128 stands for zero in the data rows.
Here is a table of points, one per row:
[103, 181, 117, 105, 118, 120, 080, 117, 194, 117, 128, 185, 055, 168, 135, 143, 135, 144, 159, 189, 162, 135, 122, 095, 171, 163, 104, 150, 110, 149, 134, 128]
[135, 126, 165, 149, 114, 077, 187, 124, 108, 116, 152, 125, 109, 136, 162, 113, 127, 075, 127, 117, 132, 183, 039, 095, 157, 113, 180, 096, 124, 186, 134, 127]
[035, 113, 112, 121, 157, 155, 109, 084, 120, 112, 118, 069, 132, 183, 103, 169, 123, 094, 118, 129, 164, 169, 147, 093, 119, 098, 147, 110, 140, 139, 190, 146]
[143, 112, 208, 107, 172, 208, 174, 150, 161, 127, 088, 122, 128, 161, 097, 127, 164, 136, 145, 107, 125, 123, 093, 151, 139, 153, 131, 095, 169, 185, 121, 153]
[150, 175, 127, 144, 102, 139, 140, 102, 096, 097, 096, 162, 137, 158, 133, 219, 135, 146, 123, 138, 086, 144, 163, 128, 161, 110, 116, 131, 200, 127, 135, 100]
[121, 126, 113, 164, 101, 124, 145, 155, 143, 145, 091, 181, 149, 086, 123, 123, 145, 092, 139, 127, 111, 125, 077, 106, 152, 143, 155, 137, 137, 074, 150, 064]
[110, 133, 146, 153, 025, 180, 125, 129, 107, 129, 134, 131, 106, 179, 108, 090, 151, 181, 133, 107, 145, 128, 120, 134, 087, 117, 143, 135, 146, 118, 179, 103]
[119, 037, 134, 123, 138, 121, 089, 134, 068, 135, 082, 147, 103, 061, 121, 112, 112, 138, 128, 125, 136, 160, 147, 120, 153, 118, 115, 136, 132, 153, 177, 092]
[236, 146, 128, 095, 123, 135, 162, 105, 153, 101, 130, 118, 149, 139, 125, 157, 126, 164, 121, 142, 178, 119, 136, 102, 107, 101, 137, 119, 080, 108, 144, 131]
[194, 108, 131, 161, 129, 106, 144, 101, 130, 151, 143, 139, 144, 079, 128, 122, 148, 139, 156, 164, 150, 125, 182, 121, 132, 122, 140, 068, 179, 093, 137, 175]
[108, 072, 137, 171, 123, 105, 140, 089, 120, 146, 145, 079, 136, 106, 125, 186, 145, 255, 107, 133, 125, 123, 080, 122, 122, 109, 138, 101, 105, 114, 120, 175]
[136, 094, 076, 122, 100, 150, 011, 126, 168, 114, 135, 087, 138, 098, 085, 116, 129, 115, 139, 093, 136, 155, 114, 128, 157, 122, 145, 084, 145, 114, 044, 141]
[120, 172, 111, 098, 125, 140, 139, 139, 091, 112, 119, 138, 154, 125, 055, 149, 075, 141, 087, 145, 109, 106, 080, 168, 211, 151, 097, 127, 064, 150, 144, 117]
[108, 165, 112, 244, 153, 121, 135, 150, 150, 101, 093, 113, 127, 109, 167, 094, 072, 138, 142, 119, 195, 074, 118, 108, 142, 149, 075, 110, 133, 107, 095, 141]
[102, 089, 070, 093, 110, 134, 168, 090, 132, 128, 133, 157, 127, 119, 132, 094, 128, 149, 123, 106, 116, 097, 097, 212, 091, 128, 146, 117, 141, 174, 121, 096]
[147, 075, 107, 121, 110, 128, 137, 119, 115, 187, 117, 113, 128, 115, 124, 121, 156, 096, 119, 169, 166, 108, 168, 102, 115, 180, 103, 147, 099, 181, 141, 127]
[166, 106, 122, 144, 123, 135, 128, 104, 134, 186, 121, 097, 095, 161, 157, 141, 086, 087, 169, 179, 137, 128, 159, 222, 207, 108, 182, 122, 081, 089, 121, 134]
[179, 120, 169, 167, 099, 083, 080, 187, 142, 106, 090, 109, 120, 179, 128, 122, 135, 108, 032, 129, 131, 125, 162, 147, 115, 105, 096, 128, 118, 148, 165, 125]
[119, 089, 111, 121, 123, 147, 171, 110, 168, 144, 151, 148, 136, 181, 163, 116, 142, 125, 121, 128, 138, 157, 139, 076, 153, 072, 042, 147, 094, 096, 071, 079]
[160, 165, 103, 073, 134, 158, 090, 182, 143, 127, 151, 135, 113, 117, 188, 139, 146, 152, 121, 139, 103, 152, 094, 127, 096, 094, 130, 129, 083, 161, 151, 115]
[110, 119, 117, 137, 214, 156, 169, 149, 131, 124, 136, 093, 101, 099, 173, 148, 104, 135, 092, 114, 146, 117, 150, 165, 106, 154, 125, 104, 142, 115, 153, 110]
[181, 139, 091, 088, 147, 125, 148, 096, 177, 151, 125, 060, 133, 115, 124, 055, 127, 122, 103, 099, 142, 121, 114, 065, 144, 136, 144, 154, 185, 120, 154, 132]
[118, 138, 156, 160, 121, 204, 113, 162, 148, 150, 199, 125, 121, 053, 113, 144, 130, 123, 125, 199, 131, 127, 121, 139, 113, 103, 135, 170, 154, 138, 121, 102]
[113, 183, 140, 095, 115, 113, 085, 055, 154, 102, 087, 108, 142, 105, 233, 132, 135, 130, 149, 142, 054, 125, 172, 106, 132, 120, 131, 136, 126, 126, 112, 102]
[127, 156, 153, 164, 157, 109, 130, 148, 090, 134, 138, 046, 111, 143, 084, 069, 145, 149, 213, 118, 040, 146, 152, 126, 133, 134, 112, 141, 088, 143, 140, 118]
[101, 163, 145, 119, 145, 096, 131, 174, 149, 232, 154, 141, 191, 135, 125, 160, 146, 133, 081, 118, 095, 158, 112, 121, 145, 154, 137, 107, 141, 094, 131, 130]
[113, 127, 090, 133, 110, 131, 134, 119, 133, 114, 169, 135, 090, 124, 156, 092, 164, 102, 030, 111, 048, 080, 138, 141, 159, 151, 095, 120, 146, 101, 134, 167]
[150, 139, 102, 136, 127, 134, 120, 100, 133, 180, 112, 121, 154, 132, 082, 147, 075, 099, 194, 074, 082, 120, 134, 156, 097, 083, 055, 130, 121, 130, 177, 209]
[115, 101, 179, 117, 172, 085, 080, 113, 166, 122, 151, 184, 108, 100, 113, 112, 085, 123, 119, 090, 156, 107, 091, 157, 106, 114, 152, 141, 141, 097, 141, 108]
[127, 147, 091, 146, 145, 115, 136, 123, 149, 155, 079, 139, 076, 165, 059, 142, 121, 119, 099, 163, 071, 153, 142, 114, 038, 174, 180, 141, 111, 116, 061, 093]
[132, 111, 088, 091, 143, 158, 139, 179, 059, 051, 110, 090, 128, 142, 132, 134, 153, 128, 135, 121, 151, 127, 112, 131, 114, 132, 144, 123, 125, 044, 127, 123]
[118, 118, 153, 115, 129, 100, 131, 132, 147, 134, 106, 082, 170, 134, 141, 133, 162, 134, 172, 118, 148, 047, 136, 157, 119, 119, 102, 081, 140, 153, 107, 027]
[131, 127, 151, 172, 142, 103, 086, 081, 116, 078, 158, 120, 196, 142, 109, 098, 187, 069, 140, 184, 134, 144, 111, 147, 121, 125, 107, 157, 133, 099, 129, 143]
[127, 115, 133, 134, 125, 135, 165, 153, 154, 067, 163, 135, 148, 111, 110, 147, 084, 136, 130, 074, 119, 212, 177, 151, 110, 149, 128, 089, 108, 172, 133, 132]
[125, 168, 164, 105, 125, 103, 119, 103, 080, 139, 185, 102, 094, 106, 099, 106, 110, 121, 123, 068, 174, 139, 193, 134, 162, 129, 138, 139, 139, 112, 108, 075]
[103, 135, 128, 119, 110, 154, 117, 123, 091, 155, 140, 182, 132, 144, 161, 150, 195, 099, 149, 073, 154, 094, 146, 100, 085, 165, 169, 077, 054, 134, 130, 161]
[141, 106, 114, 139, 135, 113, 136, 140, 162, 117, 111, 137, 111, 141, 160, 181, 194, 139, 159, 063, 150, 136, 138, 136, 157, 145, 144, 255, 117, 123, 105, 166]
[071, 145, 180, 072, 084, 108, 175, 113, 176, 108, 074, 120, 101, 051, 141, 083, 124, 103, 132, 167, 156, 149, 131, 157, 106, 135, 103, 109, 125, 069, 101, 187]
[163, 111, 138, 130, 187, 129, 095, 107, 102, 100, 125, 239, 108, 153, 123, 087, 123, 149, 146, 138, 106, 126, 135, 105, 140, 118, 107, 106, 139, 087, 118, 133]
[126, 118, 082, 098, 142, 089, 149, 192, 088, 142, 158, 146, 135, 183, 149, 114, 136, 152, 166, 183, 167, 127, 151, 133, 138, 144, 124, 121, 183, 154, 126, 194]
[104, 095, 172, 103, 085, 124, 121, 176, 150, 095, 159, 129, 170, 155, 135, 119, 029, 117, 135, 146, 084, 055, 145, 077, 123, 137, 186, 163, 124, 099, 121, 142]
[137, 164, 114, 136, 130, 144, 096, 109, 083, 153, 107, 140, 215, 143, 153, 089, 083, 162, 118, 129, 141, 193, 099, 151, 088, 175, 143, 157, 122, 163, 132, 119]
[132, 139, 156, 104, 114, 137, 116, 117, 041, 146, 149, 113, 071, 114, 120, 191, 091, 096, 114, 111, 098, 113, 049, 116, 081, 165, 073, 135, 154, 146, 102, 131]
[099, 175, 130, 114, 165, 152, 142, 150, 083, 137, 115, 164, 137, 106, 100, 115, 146, 134, 082, 122, 149, 081, 130, 118, 129, 039, 192, 163, 117, 202, 090, 178]
[105, 117, 091, 156, 114, 075, 169, 146, 153, 094, 133, 153, 135, 102, 104, 159, 131, 103, 148, 152, 115, 126, 144, 100, 125, 105, 115, 115, 145, 157, 134, 107]
Along one direction, these points spread out more than along any other. Take the direction at right angles to it along which they spread out most. Go by this last direction. How many in every 100 of the points above lie lower along it than each point below? Round to a whole number. More than half of the points above lie lower than the first one.
[132, 111, 088, 091, 143, 158, 139, 179, 059, 051, 110, 090, 128, 142, 132, 134, 153, 128, 135, 121, 151, 127, 112, 131, 114, 132, 144, 123, 125, 044, 127, 123] 36
[103, 181, 117, 105, 118, 120, 080, 117, 194, 117, 128, 185, 055, 168, 135, 143, 135, 144, 159, 189, 162, 135, 122, 095, 171, 163, 104, 150, 110, 149, 134, 128] 98
[147, 075, 107, 121, 110, 128, 137, 119, 115, 187, 117, 113, 128, 115, 124, 121, 156, 096, 119, 169, 166, 108, 168, 102, 115, 180, 103, 147, 099, 181, 141, 127] 40
[103, 135, 128, 119, 110, 154, 117, 123, 091, 155, 140, 182, 132, 144, 161, 150, 195, 099, 149, 073, 154, 094, 146, 100, 085, 165, 169, 077, 054, 134, 130, 161] 73
[127, 115, 133, 134, 125, 135, 165, 153, 154, 067, 163, 135, 148, 111, 110, 147, 084, 136, 130, 074, 119, 212, 177, 151, 110, 149, 128, 089, 108, 172, 133, 132] 13
[104, 095, 172, 103, 085, 124, 121, 176, 150, 095, 159, 129, 170, 155, 135, 119, 029, 117, 135, 146, 084, 055, 145, 077, 123, 137, 186, 163, 124, 099, 121, 142] 76
[125, 168, 164, 105, 125, 103, 119, 103, 080, 139, 185, 102, 094, 106, 099, 106, 110, 121, 123, 068, 174, 139, 193, 134, 162, 129, 138, 139, 139, 112, 108, 075] 29
[118, 118, 153, 115, 129, 100, 131, 132, 147, 134, 106, 082, 170, 134, 141, 133, 162, 134, 172, 118, 148, 047, 136, 157, 119, 119, 102, 081, 140, 153, 107, 027] 18
[179, 120, 169, 167, 099, 083, 080, 187, 142, 106, 090, 109, 120, 179, 128, 122, 135, 108, 032, 129, 131, 125, 162, 147, 115, 105, 096, 128, 118, 148, 165, 125] 62
[121, 126, 113, 164, 101, 124, 145, 155, 143, 145, 091, 181, 149, 086, 123, 123, 145, 092, 139, 127, 111, 125, 077, 106, 152, 143, 155, 137, 137, 074, 150, 064] 82
[119, 089, 111, 121, 123, 147, 171, 110, 168, 144, 151, 148, 136, 181, 163, 116, 142, 125, 121, 128, 138, 157, 139, 076, 153, 072, 042, 147, 094, 096, 071, 079] 87
